Each row has a name. Each question is about the rows just above it.

k_514: [142 148  80 119 149]
k_561: [142 148  79 118 121]
k_221: [141 148  80 118 122]
The rest of the row after [ 80 119]:
[149]
Go on from [ 79 118] to the end of its row.
[121]
After [141 148  80 118], its row goes on with
[122]
Go on from [ 80 118] to the end of its row.
[122]
The rest of the row after [148  79 118]:
[121]
Go on from [141 148  80] to the end of its row.
[118 122]
The rest of the row after [148  79]:
[118 121]

k_221: [135 143 102 118 117 112 162 136 139 112 152 125 139 118 157 172 160 130
 159  75  96 128 154 133  87 141 126 131 121 142 144 103 117  99 168 113
 148 131 120 120 125 131 110 131 106 147  92 143  51 107 153 140 156 180
 151 101 177  69]
k_575: [151 136 131 139 130  98 156 147 152 126 146 138 103 139 132 175 123 135
 128 103 111 119 165 134 102 142 127 142 133 142 144 103 118 121 114  96
 166 137 101 118 117 129 149 168 148 149 113 122  91 119 148 139 133 141
 141  95 151 105]
k_455: [151 136 131 139 130  98 156 147 152 126 146 138 104 139 132 175 123 135
 159  76 111 119 165 134 102 142 127 142 133 142 144 103 118 121 114  96
 166 137 101 118 118 129 149 168 118 119 118 119  93 120 169 138  99 140
 129 104 141  87]
The rest of the row after [104 139 132]:
[175 123 135 159  76 111 119 165 134 102 142 127 142 133 142 144 103 118
 121 114  96 166 137 101 118 118 129 149 168 118 119 118 119  93 120 169
 138  99 140 129 104 141  87]
The rest of the row after [ 92 143]:
[ 51 107 153 140 156 180 151 101 177  69]
Go on from [103 111 119 165] to the end of its row.
[134 102 142 127 142 133 142 144 103 118 121 114  96 166 137 101 118 117
 129 149 168 148 149 113 122  91 119 148 139 133 141 141  95 151 105]
Go on from [159  75] to the end of its row.
[ 96 128 154 133  87 141 126 131 121 142 144 103 117  99 168 113 148 131
 120 120 125 131 110 131 106 147  92 143  51 107 153 140 156 180 151 101
 177  69]
The rest of the row after [117 129 149 168]:
[148 149 113 122  91 119 148 139 133 141 141  95 151 105]

k_169: [148 132 128 117 120]
k_279: [128 130 124 137 123]
k_455: [126 130 124 137 122]
k_678: [ 54 130 124 138 122]
k_397: [ 94 129 124 139 134]
k_561: [157 135 128 118 120]
Whose row is [157 135 128 118 120]?
k_561
After [157 135], its row goes on with
[128 118 120]
Go on from [130 124 138] to the end of its row.
[122]
The rest of the row after [129 124]:
[139 134]
The rest of the row after [148 132 128]:
[117 120]

k_971: [122 144 169  90  80 108 173 145 107 131 173 102  62 115 120 153 157 136]
k_514: [112  96 104 148 140 140 129 147 139 129  85 144 140 157 141 103 117 120]
k_678: [118 127 153 103 107 123 166 128 131 115 171 123  62 114 120 153 154 111]
Go on from [ 80 108 173 145] to the end of its row.
[107 131 173 102  62 115 120 153 157 136]
Go on from [ 62 115 120 153] to the end of its row.
[157 136]

k_169: [192  59  70 163 134 175 143  58 131  87 189  68  61  75 169 121 118 176
 187 168  89 194 192 190  63  67  78 120  71 144  66  97 185 195 102 145
  95]
k_314: [179 164  90 134 149  61 122  67 187 194 144 136 161 152  70  97  68 156
 186 162  73 110 196 124 136  59  93 178 140 145  66 183 161 180  60 181
 135]
k_397: [179 164  90 134 149  61 122  67 187 194 144 136 161 152  70  97  68 156
 186 162  73 109 196 124 136  59  93 178 140 145  66 183 161 180  60 181
 135]
The rest of the row after [120  71 144]:
[ 66  97 185 195 102 145  95]
After [109 196 124], its row goes on with
[136  59  93 178 140 145  66 183 161 180  60 181 135]
Go on from [ 71 144  66  97] to the end of its row.
[185 195 102 145  95]

k_561: [189 148 166 115  56]
k_397: [189 149  59 123 118]
k_971: [ 96 135 105  44 148]
k_279: [191 134  57 134 124]
k_575: [ 97  80 116  56 150]
k_221: [ 64 115 196 137 140]
After [115 196 137], its row goes on with
[140]
After [189 149], its row goes on with
[ 59 123 118]

k_678: [141 140 158 188 208]
k_169: [141 139 158 188 208]
k_455: [163 143 139 154 183]
The rest of the row after [140 158 188]:
[208]
Whose row is [141 139 158 188 208]?
k_169
Go on from [139 158] to the end of its row.
[188 208]
The rest of the row after [141 139 158]:
[188 208]
Go on from [143 139] to the end of its row.
[154 183]

k_169: [133  47 116 103 188 147 103 117]
k_561: [133  71  56 126  52 137 123  47]
k_279: [133  71  56 126  92 134 170 157]
k_961: [ 61  47 115 103 188  99 167 189]
k_971: [133  71  56 126  92 168 142 187]
k_455: [185 128 191 167 188  98 167  86]
k_575: [ 93 196 128 204 151 147 104 158]
Go on from [147 103] to the end of its row.
[117]
The rest of the row after [188  98 167]:
[86]
The rest of the row after [ 47 115 103 188]:
[ 99 167 189]
After [147 104], its row goes on with
[158]

